Read these off the row that follows.
1) Which number is the maximum?
2) Which number is the median of all entries?
3) Which number is the smallest entry?
4) Which number is the entry just right of 152?
[129 152 141 132 112 124 108 114 149 128 119 121 118]
1) 152
2) 124
3) 108
4) 141

A =
[[105 145 126 120 125 134 137 132 148 101 131 122 137]
 [131 125 129 141 129 125 121 129 137 131 129 119 126]
 [134 121 116 125 122 129 122 120 129 126 124 133 124]
 [127 119 128 136 140 128 133 122 129 124 125 128 147]
 [132 124 123 130 138 134 131 133 114 126 131 125 126]
 [129 131 127 122 137 107 139 130 129 124 135 128 143]
 [129 130 129 134 124 127 122 128 126 129 129 124 128]
 [125 140 129 118 137 110 141 133 137 118 136 128 135]
 [137 132 114 127 122 128 125 132 123 135 116 126 115]]
The smallest entry in the first row -> 101
The top-right entry -> 137
Find the entry just left of the smallest entry.
A: 148
Find the bottom-left entry.
A: 137
Find the second entry from the end, reading row by row.
A: 126
The entry directly above 115 is 135
The bottom-right entry is 115
The centre entry is 131
The bottom entry of the column that holds the largest entry is 123
Find the entry directly below the largest entry.
A: 137
Find the entry just left of the largest entry.
A: 132
Find the 1st entry in reading order.
A: 105
The third largest entry is 145
Find the entry just right of the smallest entry.
A: 131
Find the entry directly below the smallest entry.
A: 131
The 2nd largest entry -> 147
Find the entry just right of the centre entry.
A: 133
The entry just right of 139 -> 130
The bottom entry of the column that holds the smallest entry -> 135

W =
131	127	120	126	132	131	129	126	124	127	119	118	122
121	133	120	126	128	126	131	131	136	125	136	134	133
127	138	138	135	134	122	128	123	127	127	152	126	144
123	127	133	141	131	133	131	129	134	128	144	135	136
132	122	135	125	126	127	131	135	125	129	119	126	118
129	141	125	125	132	128	123	116	124	124	127	133	138
124	134	115	134	135	126	124	124	133	126	140	130	137
133	129	141	132	127	129	125	135	123	120	136	124	136
126	117	122	127	125	124	122	128	133	132	124	136	124
137	124	141	126	124	131	128	131	119	132	112	124	118
133	136	134	107	124	120	131	126	119	131	109	123	125
123	126	130	120	122	122	128	121	131	132	131	133	132
129	128	134	134	128	138	127	125	126	127	124	136	130
122	121	127	121	117	122	126	128	134	135	127	135	129
Indices start at 0.
The entry in row 2 and column 0 is 127
The entry in row 2 and column 2 -> 138
The entry in row 0 and column 1 is 127
Which number is the entry at row 0, column 0? 131
Which number is the entry at row 0, column 2? 120
Which number is the top entry of the column that holds the largest entry? 119
The top entry of the column that holds the smallest entry -> 126
The entry in row 1 and column 0: 121
The entry in the bottom-left corner is 122
The entry in the top-right corner is 122
The entry directly above the largest entry is 136
Which number is the entry directly below the largest entry? 144
Which number is the entry just left of the largest entry? 127
The entry in the bottom-right corner -> 129
Which number is the entry in row 2 and column 1? 138
The entry just right of the largest entry: 126
Which number is the entry in row 1 and column 2? 120
The smallest entry is 107

Questions about the array below.
1) Find the first entry in reading order.
2) Find the largest entry.
3) Find the second largest entry.
4) Find the smallest entry.
((123, 121, 107, 131, 141, 120), (127, 125, 128, 112, 129, 139), (122, 122, 117, 112, 120, 150), (129, 142, 126, 121, 124, 139), (125, 120, 135, 118, 119, 136), (124, 133, 126, 123, 144, 123))
1) 123
2) 150
3) 144
4) 107
